In the data rows, 50 means zero.
Some points:
[53. 42. 51. 57. 60. 30. 29. 47. 62. 45. 26. 65. 42. 44. 66. 40. 37. 28. 60. 28. 32. 52. 41. 48. 35. 56. 46. 47. 63. 63. 48. 49.]
[57. 60. 34. 53. 56. 63. 53. 47. 48. 49. 40. 45. 48. 62. 52. 29. 55. 37. 48. 58. 54. 58. 43. 52. 48. 68. 51. 69. 50. 45. 69. 52.]
[67. 58. 41. 26. 81. 36. 44. 55. 49. 61. 46. 57. 46. 56. 68. 67. 34. 64. 52. 61. 38. 56. 51. 46. 50. 48. 47. 45. 59. 56. 73. 36.]
[36. 30. 50. 43. 54. 52. 58. 47. 43. 48. 63. 54. 48. 48. 55. 43. 45. 49. 44. 63. 52. 48. 42. 37. 54. 53. 43. 41. 44. 49. 40. 54.]
[53. 74. 35. 48. 24. 43. 65. 49. 66. 42. 60. 56. 33. 34. 64. 47. 33. 42. 38. 54. 31. 41. 49. 53. 27. 72. 55. 55. 51. 34. 51. 40.]
[57. 48. 67. 25. 58. 55. 43. 58. 39. 29. 58. 57. 39. 48. 60. 63. 77. 54. 56. 61. 44. 50. 52. 44. 43. 58. 44. 44. 61. 45. 55. 38.]
[54. 53. 62. 51. 59. 42. 72. 42. 56. 59. 43. 55. 48. 44. 56. 37. 57. 61. 58. 49. 42. 53. 32. 58. 12. 41. 37. 58. 42. 46. 68. 41.]
[72. 43. 39. 32. 32. 48. 42. 42. 57. 50. 55. 37. 35. 29. 31. 27. 51. 65. 30. 42. 36. 38. 41. 36. 66. 63. 48. 50. 61. 45. 56. 50.]
[59. 77. 55. 42. 62. 61. 62. 38. 68. 42. 50. 46. 32. 62. 64. 49. 33. 52. 27. 42. 31. 49. 55. 33. 40. 53. 42. 62. 62. 70. 44. 47.]
[70. 63. 66. 54. 48. 65. 44. 30. 43. 48. 39. 26. 45. 42. 43. 54. 36. 51. 51. 56. 56. 46. 55. 46. 48. 64. 59. 51. 56. 59. 72. 55.]
[43. 43. 47. 41. 49. 59. 53. 48. 49. 37. 54. 49. 31. 48. 55. 40. 46. 53. 74. 59. 41. 57. 50. 29. 68. 58. 52. 38. 63. 45. 32. 62.]
[46. 53. 36. 35. 66. 40. 58. 54. 54. 60. 42. 57. 41. 51. 45. 66. 47. 63. 55. 44. 45. 37. 52. 52. 46. 42. 40. 31. 61. 40. 44. 60.]
[59. 51. 46. 47. 57. 45. 58. 59. 51. 53. 54. 68. 59. 42. 49. 59. 51. 38. 61. 45. 39. 39. 50. 48. 65. 48. 41. 41. 46. 51. 33. 59.]
[38. 52. 55. 43. 40. 55. 29. 59. 47. 58. 28. 43. 50. 59. 62. 27. 29. 64. 53. 51. 17. 42. 58. 42. 44. 41. 41. 49. 58. 52. 53. 68.]
[58. 49. 54. 60. 49. 53. 60. 58. 69. 43. 54. 45. 57. 62. 53. 40. 43. 52. 56. 40. 54. 60. 59. 57. 35. 35. 56. 50. 59. 50. 66. 32.]
[61. 35. 41. 26. 62. 44. 41. 46. 70. 71. 39. 51. 26. 81. 48. 59. 55. 45. 61. 49. 55. 32. 59. 49. 63. 68. 43. 69. 61. 47. 53. 35.]
[53. 47. 44. 42. 52. 44. 56. 50. 51. 49. 56. 53. 56. 53. 56. 57. 50. 55. 41. 58. 53. 50. 54. 51. 61. 51. 46. 35. 48. 41. 36. 68.]
[60. 39. 51. 46. 42. 39. 37. 36. 58. 69. 47. 42. 39. 45. 42. 50. 50. 55. 58. 68. 30. 49. 45. 20. 41. 41. 66. 73. 68. 43. 39. 62.]
[52. 51. 57. 33. 61. 47. 35. 66. 71. 64. 39. 65. 60. 58. 45. 45. 40. 54. 44. 62. 40. 47. 43. 62. 46. 44. 67. 56. 64. 58. 48. 49.]
[59. 55. 48. 49. 48. 49. 64. 73. 39. 54. 55. 61. 47. 48. 49. 59. 43. 55. 52. 53. 45. 37. 57. 52. 49. 54. 40. 47. 45. 62. 34. 56.]
[52. 45. 47. 42. 49. 34. 55. 42. 53. 34. 68. 48. 37. 36. 48. 48. 46. 63. 58. 57. 17. 53. 53. 45. 46. 63. 43. 71. 28. 52. 70. 56.]
[56. 56. 47. 38. 58. 44. 66. 63. 44. 39. 42. 45. 34. 60. 62. 67. 37. 54. 39. 43. 24. 56. 15. 59. 49. 55. 52. 56. 65. 52. 70. 54.]
[61. 50. 43. 47. 51. 44. 58. 58. 57. 53. 47. 74. 37. 55. 77. 49. 40. 69. 53. 48. 41. 25. 44. 62. 54. 44. 55. 56. 66. 67. 53. 57.]
[42. 44. 59. 36. 59. 42. 55. 40. 47. 47. 55. 50. 46. 37. 54. 55. 54. 28. 48. 63. 45. 44. 49. 57. 59. 43. 37. 38. 37. 54. 55. 54.]
[63. 65. 43. 29. 48. 37. 48. 28. 41. 23. 44. 36. 37. 46. 32. 46. 44. 61. 52. 55. 51. 46. 41. 51. 54. 61. 62. 69. 40. 46. 40. 30.]
[45. 52. 51. 22. 36. 44. 63. 49. 32. 49. 66. 50. 46. 57. 72. 46. 52. 47. 54. 45. 48. 39. 42. 33. 46. 47. 53. 44. 45. 59. 52. 43.]
[44. 54. 57. 69. 52. 56. 43. 48. 43. 64. 52. 35. 59. 57. 48. 46. 47. 51. 41. 47. 52. 65. 50. 71. 43. 47. 48. 66. 55. 47. 53. 42.]
[50. 59. 43. 41. 51. 44. 54. 69. 53. 29. 51. 53. 33. 50. 56. 58. 41. 54. 37. 47. 66. 38. 52. 39. 46. 40. 45. 51. 36. 47. 47. 71.]
[49. 42. 20. 44. 57. 57. 57. 52. 61. 40. 45. 28. 54. 60. 51. 43. 52. 45. 53. 37. 34. 36. 60. 50. 27. 61. 69. 56. 62. 70. 49. 54.]
[50. 54. 43. 49. 36. 58. 43. 53. 62. 51. 53. 75. 47. 77. 37. 53. 29. 56. 60. 28. 42. 52. 48. 37. 45. 56. 73. 40. 58. 50. 48. 44.]
[41. 67. 49. 75. 49. 32. 39. 48. 60. 59. 46. 42. 56. 51. 45. 50. 64. 63. 52. 52. 55. 53. 48. 51. 54. 50. 51. 59. 61. 55. 61. 33.]
[48. 36. 55. 47. 55. 49. 52. 77. 56. 51. 65. 47. 36. 45. 63. 50. 39. 48. 61. 53. 46. 45. 37. 49. 38. 47. 48. 35. 46. 51. 41. 47.]
[44. 41. 50. 55. 61. 68. 41. 44. 55. 62. 29. 52. 36. 42. 54. 48. 44. 67. 42. 44. 35. 50. 60. 44. 63. 47. 78. 57. 49. 49. 44. 45.]
[31. 40. 50. 32. 40. 45. 62. 64. 62. 55. 29. 51. 36. 43. 49. 47. 26. 61. 50. 63. 29. 51. 57. 43. 50. 52. 50. 55. 74. 71. 54. 58.]
[48. 41. 36. 63. 47. 60. 31. 44. 52. 52. 39. 66. 62. 52. 39. 61. 46. 47. 44. 39. 52. 52. 55. 54. 51. 41. 48. 60. 63. 53. 47. 42.]
[53. 67. 46. 56. 39. 48. 58. 51. 45. 47. 41. 51. 37. 46. 50. 38. 53. 20. 47. 28. 43. 62. 54. 46. 47. 37. 59. 56. 55. 58. 67. 44.]
[46. 52. 65. 50. 62. 34. 71. 62. 44. 37. 53. 59. 50. 63. 56. 51. 47. 53. 39. 51. 37. 26. 52. 44. 43. 59. 53. 42. 51. 46. 61. 57.]
[50. 44. 37. 54. 32. 61. 51. 58. 74. 52. 23. 45. 70. 59. 59. 62. 44. 46. 54. 42. 41. 36. 45. 32. 53. 55. 58. 57. 48. 47. 47. 46.]
[47. 44. 48. 32. 46. 48. 49. 55. 47. 53. 56. 57. 48. 45. 50. 57. 58. 57. 52. 53. 62. 60. 48. 42. 58. 65. 48. 40. 40. 60. 41. 65.]
[36. 64. 53. 37. 51. 69. 33. 42. 66. 49. 58. 49. 44. 55. 47. 51. 50. 56. 65. 35. 48. 43. 38. 57. 52. 52. 58. 59. 68. 51. 65. 41.]
[56. 38. 51. 44. 33. 41. 52. 48. 52. 46. 43. 56. 41. 65. 60. 63. 44. 61. 43. 48. 46. 48. 59. 57. 61. 52. 53. 38. 49. 51. 28. 66.]
[59. 56. 33. 41. 64. 49. 48. 56. 65. 54. 43. 52. 26. 76. 51. 58. 71. 44. 54. 73. 25. 39. 38. 59. 42. 48. 44. 35. 39. 65. 59. 41.]
Along one direction, these points spread out more than along any other. Take the direction at right angles to it along which they spread out most. Go by this last direction. For each point below, how far along it does it lie, from 0 to 99? 50 is the average, and the first point above lies past it. One standard deviation of the points above along it is 16.
[50. 59. 43. 41. 51. 44. 54. 69. 53. 29. 51. 53. 33. 50. 56. 58. 41. 54. 37. 47. 66. 38. 52. 39. 46. 40. 45. 51. 36. 47. 47. 71.] 46
[50. 44. 37. 54. 32. 61. 51. 58. 74. 52. 23. 45. 70. 59. 59. 62. 44. 46. 54. 42. 41. 36. 45. 32. 53. 55. 58. 57. 48. 47. 47. 46.] 74
[56. 56. 47. 38. 58. 44. 66. 63. 44. 39. 42. 45. 34. 60. 62. 67. 37. 54. 39. 43. 24. 56. 15. 59. 49. 55. 52. 56. 65. 52. 70. 54.] 33
[49. 42. 20. 44. 57. 57. 57. 52. 61. 40. 45. 28. 54. 60. 51. 43. 52. 45. 53. 37. 34. 36. 60. 50. 27. 61. 69. 56. 62. 70. 49. 54.] 53
[61. 50. 43. 47. 51. 44. 58. 58. 57. 53. 47. 74. 37. 55. 77. 49. 40. 69. 53. 48. 41. 25. 44. 62. 54. 44. 55. 56. 66. 67. 53. 57.] 63
[56. 38. 51. 44. 33. 41. 52. 48. 52. 46. 43. 56. 41. 65. 60. 63. 44. 61. 43. 48. 46. 48. 59. 57. 61. 52. 53. 38. 49. 51. 28. 66.] 71
[53. 42. 51. 57. 60. 30. 29. 47. 62. 45. 26. 65. 42. 44. 66. 40. 37. 28. 60. 28. 32. 52. 41. 48. 35. 56. 46. 47. 63. 63. 48. 49.] 61
[59. 56. 33. 41. 64. 49. 48. 56. 65. 54. 43. 52. 26. 76. 51. 58. 71. 44. 54. 73. 25. 39. 38. 59. 42. 48. 44. 35. 39. 65. 59. 41.] 43
[61. 35. 41. 26. 62. 44. 41. 46. 70. 71. 39. 51. 26. 81. 48. 59. 55. 45. 61. 49. 55. 32. 59. 49. 63. 68. 43. 69. 61. 47. 53. 35.] 66
[52. 45. 47. 42. 49. 34. 55. 42. 53. 34. 68. 48. 37. 36. 48. 48. 46. 63. 58. 57. 17. 53. 53. 45. 46. 63. 43. 71. 28. 52. 70. 56.] 18
[72. 43. 39. 32. 32. 48. 42. 42. 57. 50. 55. 37. 35. 29. 31. 27. 51. 65. 30. 42. 36. 38. 41. 36. 66. 63. 48. 50. 61. 45. 56. 50.] 40
